Each row is where one point has got to under a steady rotation. How many steps took it there?
The counts run from 0 to 459.
306, -212, -240, -104, 397, 399, 191, -135, -82, -287, -17, -127, 151, 65, -287, 162, 189, -286, -50, -206, -377, 165, -75, -392, -241, 25, -220, 84, 65, 404, -275, -103, -310, -139, 110, -49, -102, 36, -11, -76, -117, 617, 217, 116, -84, 37, 172, -162, 67, 247, 62, -177, -7, 293, -64, 271	398
325, 98, -205, -50, 11, 80, 86, 331, 195, 171, -215, -202, -174, -137, 106, -3, -42, -74, 108, 109, -325, 385, 3, 198, 276, 188, -86, -167, -410, 181, -348, -201, -356, 81, 306, 149, -314, 183, -135, -54, -459, 168, 438, -80, -49, 413, -215, -49, -70, 303, -337, -168, -108, -216, -265, 289	312
567, -16, -210, -410, 304, 135, -73, -295, -160, 70, -284, -321, 278, 203, -154, 16, 122, -259, -10, -99, -1, -242, -287, -51, 35, -108, -148, 553, -63, -23, -237, 43, -371, -64, -2, -188, -7, -155, -215, 68, -345, 338, -212, 348, -51, 18, -94, -93, 354, -16, 26, -131, -230, -136, -129, -32	129
135, -74, -129, -294, 83, 114, -220, -215, -85, -78, 28, -244, 385, -412, 394, 47, -352, -357, 308, 184, -68, 0, 128, 217, -202, 379, 6, 17, -134, 28, -44, -263, -132, 87, 190, 57, 144, 204, -335, 304, -243, -134, -113, 20, 170, 97, -17, 656, -59, -167, 53, -197, -142, -21, -206, -16	344
-175, -57, -322, -208, -94, 105, -283, -176, -47, -252, -10, -16, 210, -340, 236, -49, -382, -183, 68, -24, -334, 188, 308, -83, -377, 393, -167, -13, -248, -64, 107, -188, 22, -139, 353, 88, -98, 196, -186, 223, -21, -97, 28, -64, 379, -112, 313, 481, -194, -296, 85, -271, 91, -29, 236, -181	346
260, -73, -2, 262, 241, -318, 31, 245, 185, 70, -620, 262, 294, -157, 240, -153, -93, 62, -232, -97, 312, 55, -256, 113, 551, -190, 53, -141, 47, 127, 201, 48, -220, 147, -16, 27, -4, -49, 20, -223, -477, 249, -28, 24, -212, -39, -346, -121, -236, -89, -135, 170, -126, -135, 92, 258	322
-469, 125, -22, 81, 50, -471, -160, 265, 140, -289, 145, 226, -178, -228, 290, -46, 388, -203, 252, 276, 69, -109, -184, 400, 63, -77, 209, -65, -4, -273, -91, 47, 3, 59, 51, -197, 87, -174, -72, -109, -105, 217, -111, -261, 303, -186, 163, 141, -51, -17, -303, 48, 81, 334, 318, -463	110
68, 179, -236, 205, -475, -28, 143, 186, 150, 244, -147, -171, 77, -360, -104, -319, -95, 37, 292, 105, 150, 384, 478, 79, -463, 338, 29, -2, -214, -76, 10, -142, -33, -2, 357, 6, -368, 218, 159, 13, -12, -218, 259, -95, -86, 85, -77, 252, 4, -49, 38, -159, -24, -388, -63, 14	175
260, -172, 357, 114, 369, 160, -116, -38, 447, 30, 11, 427, 193, 14, 236, -2, 135, -47, 40, 19, 56, -155, -158, -111, 216, -24, 70, -206, 101, 165, -201, -376, -471, 347, 77, 36, 161, -253, 20, -86, -96, 127, -303, -402, 187, -257, 303, 214, -246, -235, -127, 138, -203, 294, 17, 190	237
-443, -60, -262, 361, 135, -321, 342, -139, 48, 66, -127, -99, -6, 11, -416, 37, -81, -103, -108, -129, 90, 439, -263, -100, -369, -279, 34, 318, -2, 148, 135, 176, 133, -165, 5, -251, -366, 240, 266, -110, -202, 292, 76, 78, 242, -14, 306, -54, 250, -221, -227, -239, 241, -47, 42, -216	389
305, -210, -69, 139, 128, 413, 206, -42, 184, 136, -34, 9, 91, 67, -532, -30, -8, 158, -138, -198, -221, 405, 79, -434, -268, 19, -219, -57, -218, 403, -226, -75, -320, -92, 140, 151, -288, 40, 401, 48, -64, 376, -41, -248, -48, 91, 252, -294, 123, 59, 43, -131, -69, 172, -54, 217	400
416, 487, -12, -314, -65, 105, 175, -83, -255, 140, 103, -83, 5, -280, 108, -54, 133, 155, 147, -221, -238, -551, 50, -94, -114, 4, 194, -420, 92, 301, 185, -86, -153, 447, -91, -214, -79, -149, 67, -59, -80, -33, 50, -287, -542, -208, 200, -260, -23, 193, 206, 40, -16, -91, -61, 345	365
294, 37, -164, -626, -293, 366, -120, 100, 44, 32, -132, 3, -313, 454, -201, 124, 2, 80, 114, -210, -442, -30, -43, -115, 103, 125, -334, 71, -214, -172, -545, 107, -331, -166, 288, -51, -142, -162, -57, -180, 96, -218, 202, 80, -28, 216, 157, -281, 29, 190, -21, -133, 118, -12, 103, 342	135
-266, 136, -10, -77, 79, -59, 129, -136, 207, -174, 133, 133, 26, -174, 458, 263, 221, -283, 562, 189, -219, -285, -227, 322, -399, -211, 186, -110, 354, 74, -175, 136, -9, 167, 90, -399, 224, -288, -1, -112, -147, -13, 19, -128, 352, -109, 466, -39, -149, -14, -206, 95, 315, 115, 92, -58	377
17, 165, -193, -319, -351, -50, -546, 422, 36, 64, -97, 43, -140, 148, 172, -148, 303, 14, 172, 46, 134, 21, 169, 22, -16, 173, -182, 182, -224, -471, -313, 235, -199, -419, -55, -157, 275, -125, -45, -207, 347, 81, 272, -1, 215, -329, -162, 80, -282, 84, -59, 64, -183, -275, 359, -218	446
-314, -2, 100, 349, 225, 48, 165, -228, -12, 152, 627, -431, -299, 153, 175, 362, -41, 4, -250, -47, -286, 198, -146, 121, -75, -221, 199, 56, -53, 288, 93, -264, 262, 195, -154, -26, -123, 188, -10, 11, 75, 82, 55, 1, 430, 86, 28, 170, 76, -119, -285, -127, 223, -141, -253, -310	384
-125, 387, 41, -42, 88, -405, 38, 500, 63, -56, 6, -11, -76, -160, 382, -45, 409, -300, 268, 455, 151, -383, -157, 480, 247, -54, 314, 187, 197, -283, -31, 14, 66, 341, -195, -137, 80, -119, -179, 78, -70, -265, -15, -140, 129, 12, 41, -70, 46, 67, -210, 183, -85, -100, -52, -161	108
403, 140, -93, 6, 17, 200, -168, 266, 206, 360, -164, -80, -119, -69, 157, -20, -69, 85, 31, 67, -238, 428, 69, 49, 199, 17, -19, -13, -363, 227, -359, -264, -220, 41, 272, 111, -308, 14, -107, -203, -333, 276, 455, -77, 133, 277, -157, 18, -173, 199, -448, -106, -171, -253, -178, 66	311
315, -63, -235, -374, -149, 66, 128, -167, -342, 131, -102, -139, 223, -50, 155, 3, -46, 148, -201, -344, 6, -232, -55, -179, -118, 31, -238, -199, -34, -6, 143, 477, -152, -144, -353, -94, 501, 76, -3, 254, 71, -54, -95, -127, -267, -483, -147, -249, -149, -19, 472, 170, 0, -255, 217, 259	360
93, -108, -240, 98, -108, 118, 617, 153, 125, 207, -237, -290, -234, 300, -66, 169, -87, 197, -444, -301, -216, 230, -154, -101, 60, -201, -283, -193, 42, 102, 99, 235, -64, 9, -156, 30, -101, 263, 108, 46, 46, -346, 166, -19, -121, -48, -71, -384, -39, 93, 98, 32, 209, -387, -26, 491	50
350, -88, 424, -228, 393, 214, 161, 23, 100, -34, -101, 148, 129, 367, 14, 45, 213, -49, -37, 109, 237, -314, -328, 87, 438, 39, -69, -82, 231, -256, -315, -125, -370, 198, -247, -55, 291, -68, -38, -19, 257, -156, -114, 88, -233, -154, -14, 3, -132, 51, 148, 198, -289, 61, -198, 503	234
328, 100, -73, 29, -31, 147, 357, 167, 237, -94, -204, -194, -359, 280, 62, 21, 341, -240, -117, 194, -264, -116, 72, 153, 254, 38, -294, -27, 161, -370, -215, -508, -293, 274, 238, -67, -372, -175, -296, -170, -194, -176, 163, 261, -154, -83, -135, 37, -43, 92, -64, -23, -103, -238, 4, 349	140
-257, -143, 8, 241, 152, -270, -72, -125, -306, -314, 232, -160, -148, 114, 403, 245, 318, -158, -136, -2, -18, -279, -194, 224, 175, -279, 216, -57, 271, 42, 63, 243, 326, -102, -230, -156, 426, -253, -169, -115, -25, 375, -50, 202, 79, 26, -380, -127, 103, 84, -84, 244, 195, 195, 169, -384	288
131, -216, -50, 435, -176, -163, 318, 224, 620, 225, -404, 84, -133, 108, 43, -194, 211, 9, -152, 91, 193, 195, -60, 164, 154, -143, -245, -179, -8, -300, -116, -190, -417, 113, 323, 12, -232, -195, 107, -130, -362, -165, -262, -136, 71, -261, -69, 118, -52, -228, -304, 27, -37, -109, 354, 176	143
-49, -20, 42, -551, -210, 246, -599, -82, -432, -227, 254, 40, -20, 126, -282, -23, -157, 34, 119, -239, -107, -40, 382, -307, -28, 463, -72, 262, -215, -73, -199, -27, 103, -201, -9, 220, 11, 119, -164, 83, 510, 40, 133, 31, -33, 241, 0, 121, 104, 156, 258, -210, -83, 298, -95, -233	435
398, -202, -86, -308, -63, 440, -150, 42, 139, 197, -324, -240, 149, 278, 36, 81, -98, -17, 181, 45, -71, 303, -91, 173, -13, -111, -262, 302, -201, -75, -519, 270, -206, -353, 22, 90, 194, -18, 110, 148, -226, 20, 32, 150, 345, 360, -234, -260, 135, 29, -82, 80, -110, -314, -216, -39	307
-19, -20, 313, -217, 161, -32, 64, 52, 268, 92, -184, 484, -138, 324, -472, -131, 171, 264, -123, -112, 291, 65, -238, -244, 322, -118, -120, -148, 12, -420, -125, 9, -249, -30, -188, -144, -144, -21, 304, -284, 420, 64, 70, -20, -223, -269, 345, -204, -147, 48, 15, -74, -94, 220, 272, 333	231
134, 308, -77, 25, -158, -43, -347, 338, -13, 185, 83, 103, -201, -354, 687, -118, 34, 284, -191, -182, -324, -159, 156, -49, 245, -17, 175, -387, -134, 157, 264, -184, -92, 162, -14, 100, 60, -129, -180, -140, -52, -8, 174, -323, 172, -255, -188, 47, -452, -35, -125, 91, -134, -350, 245, -121	11
384, 177, -233, -281, -205, -98, -71, 192, 44, -105, -371, -17, 127, -342, -15, -384, 198, -251, 294, 414, 264, -36, 241, 211, -49, 419, -87, -94, -98, -583, -253, -159, -309, -3, 115, -80, -78, 97, -146, 45, -92, 30, 165, 41, -294, -176, -213, 313, -123, 101, 114, -9, -322, -159, 115, 18	3
167, -54, -101, -118, -334, 42, -235, 106, 247, 141, -71, 21, 38, -251, 267, -264, 104, 206, 19, 87, 200, 265, 243, 68, -103, 205, -237, -398, -413, -440, -152, 53, -378, -269, 89, 81, 286, -81, 118, 148, 31, 74, -75, -284, 155, -510, -178, 202, -334, -116, 24, 75, -219, -111, 419, -229	6
304, -160, 369, 20, 245, 133, 69, 129, 490, 73, -20, 359, 224, -61, 196, -81, 7, -91, 160, 30, -27, -197, -153, 26, 123, 77, 35, -156, 11, 200, -225, -330, -443, 398, 133, 91, 122, -159, -45, 90, -228, -149, -442, -480, 125, -52, 330, 160, -100, -171, -116, 166, -127, 289, -50, 358	238
145, 386, -36, 50, -309, -234, -131, 325, -68, 266, 73, -38, -180, -455, 593, -199, -68, 230, -127, -143, -224, -235, 151, 105, 234, 30, 217, -443, -141, 240, 303, -210, -30, 323, 30, 40, -56, -29, -199, -20, -292, -76, 108, -399, -105, -109, -147, 20, -325, -23, -190, 45, -44, -316, 141, -23	12
286, 20, -135, -289, -287, 139, -163, 253, 17, 89, -138, -179, 20, -130, 605, -93, -20, 107, -47, 25, -122, -139, 190, 134, 157, 200, -163, -318, -268, -225, -78, 171, -227, -125, -159, 188, 535, 33, -144, 323, -28, -347, -69, -186, 138, -226, -377, 25, -304, 10, 239, 270, -135, -342, 188, 79	8
27, 36, -274, 209, -73, -194, 51, 226, -86, -12, -206, 124, 281, -231, -452, -437, 207, 77, -159, -187, 387, 238, 215, -470, -245, 118, -95, 141, -69, 28, 218, 177, -172, -269, -166, 123, -164, 247, 249, 68, 52, 409, -17, -212, -151, -367, 53, -92, 94, -93, 255, -53, -295, 38, 256, -194	90
109, -17, -55, 344, -261, -70, 75, 67, -10, 348, -7, -414, 49, -116, 200, -122, 141, 123, -50, 136, 453, 267, 317, 155, -111, 76, -78, -201, -114, -172, -34, 55, -65, -286, -242, -44, 273, 168, 20, 15, 190, 179, 271, 65, -94, -305, -670, 279, -162, 68, 74, 122, -215, -484, -8, -130	180
112, -92, -212, -48, -154, -195, 119, -223, -44, 299, -27, -144, 163, -259, -136, -195, 78, 210, -276, -341, 264, 87, -23, -228, -287, 64, -205, -367, -259, -85, 167, 305, -277, -303, -148, -197, 230, 168, 165, 91, 16, 265, -93, -192, -257, -685, -76, 75, -112, -135, 172, -76, -40, -112, 446, -93	358
-208, 84, 38, -438, -12, -83, -336, -605, -179, -120, 113, 303, 42, -175, 60, 9, -210, 89, 209, -287, -130, -221, -273, 28, -271, -152, 212, -217, -52, 68, 151, 295, 156, 27, 170, -222, 159, -290, 154, -51, -145, 202, -227, -77, 42, -6, 471, -285, 18, -179, -72, -79, 350, 391, 244, -242	26
480, -23, -295, -377, 160, 172, -310, -247, 91, -4, -263, 61, 109, 133, -207, -46, 137, -154, 26, -307, -273, -40, -213, -272, -137, -72, -222, 328, -156, 90, -271, -83, -426, -150, 331, -208, -159, -296, -42, -197, -349, 470, -35, 145, 228, -94, 315, -92, 127, -102, -99, -215, -109, 71, 243, -103	131
-291, 182, -153, -123, -43, -483, -31, -81, -113, 184, 32, -121, -260, -46, -519, -133, -132, 37, -124, -263, 47, 132, -292, 51, 61, -152, 158, 336, -349, -27, 180, 123, 200, 41, 172, -96, -425, 110, 43, 25, -280, 129, -147, -60, -145, 251, 201, -131, 526, -91, -258, -338, 105, 112, 94, -345	122
